(in the rows, 100 means zero)
The rows of Z fall into 3 groups, which share some directions, and each row is roughly a mix of its group's hidden directions.
Z, 110 rows:
[87 91 97 94 119 97 120 81 92 51 91]
[96 86 127 96 136 120 90 82 114 106 125]
[92 118 80 72 100 121 121 90 84 81 129]
[75 84 97 90 76 73 115 118 120 75 110]
[59 83 77 130 103 120 107 107 92 93 96]
[86 92 90 119 114 92 119 101 97 95 151]
[113 107 102 91 110 109 53 126 81 111 91]
[97 84 113 83 125 90 114 115 130 108 66]
[118 116 94 93 123 117 58 101 89 123 111]
[92 69 136 118 86 100 105 93 94 123 78]
[89 129 128 100 105 72 93 118 92 130 106]
[65 80 118 96 69 90 90 84 112 122 103]
[113 118 127 95 73 80 86 88 68 101 113]
[127 122 78 120 103 113 117 115 100 90 66]
[97 119 102 99 84 88 78 94 141 109 70]
[133 97 88 106 143 85 88 102 100 116 86]
[105 72 85 127 80 122 127 104 111 114 83]
[106 95 89 92 76 105 152 93 120 100 99]
[146 101 89 92 81 114 115 84 80 85 101]
[113 100 70 77 72 82 85 97 74 82 101]
[103 93 114 75 104 129 122 76 67 98 96]
[142 101 95 107 80 98 88 79 80 74 91]
[61 89 91 114 93 117 94 113 93 95 62]
[75 99 99 96 78 85 80 128 89 67 88]
[123 87 94 123 65 97 115 109 135 99 102]
[99 68 68 100 126 113 99 110 114 106 127]
[99 108 79 81 68 79 61 94 108 96 95]
[128 101 116 109 105 89 86 87 104 82 55]
[70 132 124 99 90 87 94 75 95 91 78]
[102 92 107 102 48 95 86 76 91 85 106]
[99 83 88 112 137 82 111 103 101 135 119]
[126 117 84 114 111 61 81 103 98 122 107]
[92 101 105 99 121 129 114 102 68 110 136]
[91 102 102 91 116 115 72 98 60 104 131]
[133 90 91 96 75 80 96 95 118 82 68]
[101 105 97 124 108 129 103 98 93 149 101]
[96 104 122 128 116 94 124 64 86 84 95]
[77 110 79 119 72 92 136 105 111 100 116]
[129 91 107 95 69 90 95 129 114 129 105]
[109 74 65 100 100 122 111 84 103 72 119]
[79 87 73 92 106 94 100 114 99 60 126]
[67 108 90 84 104 123 83 103 107 120 66]
[97 77 95 103 101 118 127 125 93 113 139]
[118 104 88 126 63 95 118 100 103 95 133]
[136 99 93 87 68 111 104 106 131 114 89]
[73 103 87 89 104 86 74 84 72 84 127]
[107 86 71 82 94 108 72 139 97 88 107]
[103 103 118 135 105 123 93 77 101 97 136]
[104 108 107 81 117 89 65 99 77 95 65]
[90 97 93 105 111 110 66 141 77 112 109]
[70 106 94 135 90 77 120 121 105 99 83]
[129 105 87 120 119 120 110 71 95 109 126]
[84 119 102 119 95 123 124 85 116 113 135]
[115 77 115 143 101 99 127 109 117 91 100]
[109 117 83 128 102 114 120 129 115 90 73]
[92 145 112 106 95 117 92 83 75 111 84]
[85 108 96 88 72 82 131 93 128 104 123]
[120 67 85 123 132 87 87 104 118 109 94]
[84 97 121 87 107 81 67 130 85 90 81]
[131 102 92 89 133 90 96 82 80 126 85]
[105 62 101 112 113 103 122 79 84 132 94]
[98 134 103 106 94 100 59 86 76 101 82]
[110 62 104 126 115 79 97 110 97 79 123]
[105 119 93 101 76 77 75 95 109 94 60]
[109 120 86 111 93 115 144 97 75 115 88]
[96 123 95 102 87 91 53 90 73 94 91]
[131 102 94 98 73 106 102 123 109 136 118]
[92 108 124 107 64 86 75 101 114 106 71]
[78 100 126 110 113 88 116 113 97 144 97]
[89 110 128 68 109 92 90 94 77 100 135]
[136 89 116 131 81 114 86 99 123 102 105]
[89 95 92 106 108 121 113 107 124 113 53]
[95 81 104 59 132 101 79 109 81 104 102]
[81 135 97 68 71 95 85 86 102 100 101]
[97 85 123 86 133 126 97 117 109 73 90]
[118 116 104 95 99 127 97 99 74 97 56]
[92 70 118 114 136 95 94 95 84 80 120]
[120 97 113 58 90 73 100 115 113 82 93]
[75 109 130 67 99 98 82 90 104 121 80]
[123 63 92 110 114 94 121 83 127 99 116]
[103 118 81 107 79 101 83 117 124 60 105]
[105 87 72 132 64 82 93 92 114 101 107]
[104 135 88 114 76 88 104 87 84 88 67]
[115 67 117 122 117 94 126 120 110 92 82]
[113 83 82 65 104 94 84 116 132 112 115]
[89 104 117 106 131 128 101 95 72 110 129]
[108 66 76 130 114 113 99 96 94 71 104]
[59 96 99 105 125 85 75 85 113 96 119]
[82 122 124 109 86 95 82 106 73 89 68]
[75 90 82 133 92 117 121 83 117 121 107]
[113 107 149 87 104 91 85 101 71 95 104]
[87 123 73 113 86 124 91 118 73 97 122]
[88 114 72 115 61 120 82 96 113 115 96]
[78 128 112 79 64 121 112 95 92 88 95]
[77 126 106 84 91 82 106 102 81 60 107]
[97 88 129 90 93 93 122 133 92 111 69]
[113 72 78 105 136 86 79 101 120 100 113]
[98 100 118 94 130 93 114 97 81 144 88]
[123 86 118 84 120 104 75 121 95 112 68]
[118 87 130 97 124 97 110 82 111 125 72]
[89 139 89 66 106 117 97 109 106 76 104]
[115 73 99 79 106 74 105 101 123 82 69]
[105 113 125 123 76 114 128 116 77 91 85]
[81 94 94 96 103 83 99 145 89 115 71]
[90 121 113 101 127 129 108 96 64 114 112]
[103 104 100 76 114 99 66 106 58 99 87]
[121 90 114 123 121 64 78 112 100 119 104]
[121 85 83 127 130 77 89 112 116 117 94]
[97 117 86 59 125 115 101 82 97 115 80]
[96 129 132 100 97 95 100 91 70 86 70]

Here is one row of each group, with its name. Which group are the others in?
[117 85 75 83 110 88 80 95 118 74 129]  (76)
[97 99 117 91 113 111 124 106 70 88 141]  (119)
[96 78 100 102 115 67 83 106 78 71 77]  (50)

[92 105 106 96 129 111 118 60 95 83 75]  (76)
[111 109 113 101 122 69 73 120 99 94 131]  (119)
[118 65 125 107 131 78 86 106 100 93 96]  (76)
[81 85 110 102 136 90 92 86 71 76 116]  (50)
[121 72 105 67 122 92 97 117 96 97 72]  (50)
[85 76 109 87 118 101 107 92 145 103 122]  (50)
[122 111 113 49 115 97 111 104 106 113 91]  (76)
[113 102 76 95 82 100 148 105 78 92 100]  (50)
[113 81 86 134 132 94 115 124 107 103 115]  (119)
[100 91 126 134 125 111 133 97 114 99 99]  (50)
[71 100 102 116 84 85 135 100 111 107 131]  (76)
